Here are some numbered points:
-65;-37;-35;41;-43;-38;10;3;-34;17;-79;-24 0
-51;-13;-4;-27;-32;-12;-25;18;-12;-31;31;76 1
-57;66;-21;-30;-13;-12;-32;36;-38;-31;43;8 2
51;23;-12;-43;-1;-18;13;-30;-35;-37;-17;-42 3
40;-34;127;-24;13;-7;-6;-12;12;-32;40;-10 4
18;64;-23;-15;44;-12;-35;89;-49;-41;19;4 5
70;28;-10;-29;4;-35;35;3;11;-41;11;-41 6
-48;-44;1;53;-68;-22;-46;57;-29;35;-34;-25 7
2;1;-24;69;79;-34;-9;-11;-37;-43;-19;-36 8
-33;-29;-19;65;-69;34;48;-34;-6;41;-63;-11 9
8;1;-30;-21;-15;-24;-28;-31;-31;20;-1;-46 10
36;25;-27;-30;15;-33;14;-27;1;-25;42;-38 11
-8;7;27;-8;42;32;-14;14;60;-22;-48;12 12
-34;1;-15;-15;18;4;-34;34;-19;-16;-34;-3 13
29;-47;48;29;-58;49;54;-48;51;92;-51;52 14
45;-25;-31;-13;-49;68;-27;30;22;6;63;-31 15
-38;-51;19;84;-45;-20;114;-53;-39;35;-55;-21 16
-53;31;-34;-22;-17;9;-7;31;-32;-33;83;26 17
96;-53;-26;64;-12;-26;-40;-35;-43;-37;-25;-45 18
-53;-55;-36;34;12;-27;101;30;-20;-31;-52;-51 19
-19;-37;103;46;-33;-24;68;-27;41;40;-52;16 20
-61;-40;-27;38;-44;-37;10;-4;-25;20;-75;-19 21
-72;24;-38;-24;-19;8;-3;27;-46;-34;82;30 22
81;-35;-20;41;32;-36;12;4;-32;-29;53;-18 23
53;-50;10;-10;-26;80;50;-50;-38;38;0;55 24
13;-28;-30;-35;64;51;80;27;27;68;-63;3 25
101;4;-27;49;-9;14;-6;-54;91;11;51;-19 26
-51;53;35;-36;-37;43;-31;-7;79;-46;6;26 27
-48;23;-18;9;7;-3;-8;0;-13;-37;12;40 28
-63;23;-31;-17;22;-39;-19;24;-55;-44;-1;-38 29
62;-2;-23;3;11;-39;40;64;-44;-6;-31;-23 30
15;56;-17;-34;41;6;-32;-4;-18;-19;39;20 31
47;-30;-31;-14;-61;67;-34;43;25;6;72;-38 32
-36;-37;3;51;-66;-14;-39;43;-17;37;-38;-19 33
43;-58;-3;11;17;-28;1;50;14;-48;52;-53 34
43;-54;-48;21;13;-25;13;-25;-47;-41;39;-43 35
43;41;-37;-51;-42;-17;-30;-37;-19;-1;31;-30 36
65;35;-33;-51;-32;-9;-31;-35;-13;3;44;-42 37
23;57;17;-33;49;55;-33;10;17;-7;57;18 38
-43;-13;-11;-37;-30;-15;-17;18;-1;-28;30;69 39
-10;-48;14;71;-55;9;50;-11;13;3;-57;-30 40
57;30;-9;-45;-8;-17;20;-36;-34;-36;-20;-49 41
-41;14;-11;-46;65;-4;-21;18;-8;-33;24;25 42
37;-33;78;-35;-19;51;30;-16;-40;19;76;90 43
-48;69;-38;-26;11;-33;-25;32;-42;-25;25;1 44
-48;-49;66;29;-63;-7;2;-54;27;63;-51;21 45
65;-49;86;21;-60;-13;-12;-47;-20;65;-35;-31 46
23;-41;-32;-40;68;61;96;26;32;81;-71;-3 47
9;87;-15;-36;-6;-17;-33;13;-48;-45;3;-6 48
-18;57;-5;-8;32;5;5;33;34;1;72;54 49
Which three points above are nearest to each new point by angle? Their numbers follow each, nearest first.
15;12;17;-26;21;7;-26;-30;38;18;27;29 38 49 31
-34;-4;-7;-45;36;-29;-35;-16;-44;-46;-13;-43 29 13 42
19;95;-12;-34;1;-16;-31;4;-48;-48;-5;-8 48 44 31
-4;9;-24;58;66;-34;-10;-3;-38;-42;-14;-37 8 29 35
18;-29;-8;72;-3;51;-7;-50;-23;-12;-7;64 24 14 9
-43;-38;40;6;-39;72;28;43;54;11;-7;38 14 27 20
-56;60;-19;4;23;-54;-9;15;29;15;61;28 49 44 2
37;87;-5;-25;15;-14;-30;-8;-25;-37;31;-44 48 31 11
-5;-54;19;88;-61;13;63;-24;21;10;-67;-35 40 9 16
-44;-46;57;22;-53;-6;-1;-49;26;48;-38;29 45 20 14
5;92;15;-34;64;-15;-34;105;-30;-3;68;4 5 31 44
-13;5;43;2;27;33;0;11;70;-14;-53;15 12 27 20
-28;52;-1;-52;31;-22;-30;41;34;-40;91;55 49 42 17
-58;36;-23;0;79;8;-13;84;25;-6;70;49 49 42 17
15;-46;47;24;-52;32;50;-36;38;82;-55;61 14 45 20
-39;-43;56;25;-51;-10;1;-45;18;47;-38;16 45 20 14
-51;23;-8;-28;36;-11;-3;47;4;-28;0;11 42 44 13
-58;35;-35;-61;85;52;49;65;105;24;42;37 49 42 25
-44;-43;57;21;-57;-9;-4;-39;21;50;-39;18 45 20 14
-44;7;-14;-24;17;-9;-38;44;-25;-28;-33;-7 13 29 44
28;-48;-24;95;-24;-26;-36;-51;-43;49;-50;-48 18 21 46
58;-15;92;-41;17;53;55;-36;-52;66;59;20 43 24 4
36;104;-29;-24;14;-12;-33;-8;-29;-36;27;-49 48 31 36
-44;16;-17;-26;17;-13;-38;43;-28;-30;-24;-7 13 29 44
29;6;-9;-28;37;-18;-35;5;25;-12;52;-49 11 34 37
42;-50;77;-35;19;-26;47;34;-44;-45;15;32 4 43 34
74;-8;-26;9;13;-42;51;64;-54;0;-45;-42 30 6 23
16;58;-24;-16;45;-12;-35;88;-47;-42;16;-1 5 44 48
10;32;-35;5;57;42;-28;-47;28;3;-57;83 12 31 25
77;-51;-25;50;-16;-23;-39;-24;-44;-38;-18;-31 18 35 23
12;3;-20;-41;22;3;-23;-9;42;-38;50;-50 11 37 34
105;49;22;-42;9;-29;-33;59;58;-50;-6;-47 6 34 3
-44;-27;61;36;-50;-20;75;27;-62;0;-47;-5 16 40 20
13;8;-30;-28;-16;-23;-26;-28;-33;28;8;-46 10 36 37
29;-33;-16;-25;42;102;5;-35;-38;-20;-23;38 24 47 25
-14;-36;108;35;-26;-14;54;-17;37;34;-37;16 20 45 14
31;48;17;-33;45;46;-29;12;13;-11;62;13 38 31 49
-32;53;-3;-48;25;-20;-32;37;28;-40;80;53 49 42 17
7;-53;39;37;-64;115;88;-55;112;63;-59;26 14 9 20
-11;12;33;-5;37;41;-10;15;74;-23;-53;14 12 27 25
80;-26;-27;28;18;59;-26;-51;-7;13;-7;60 24 26 18
16;-67;64;13;-59;110;11;-43;43;44;-64;-20 14 45 46
-64;30;-31;-17;22;-42;-18;24;-44;-35;9;-29 29 44 2
34;-25;127;-22;16;-21;6;-9;6;-35;40;-13 4 43 46
35;16;15;26;-37;29;2;-42;52;39;-48;17 14 45 9
-40;-32;-20;63;-64;45;46;-35;-7;43;-61;-3 9 40 16
40;-15;-36;75;68;-25;60;56;-44;-19;40;-21 23 8 30
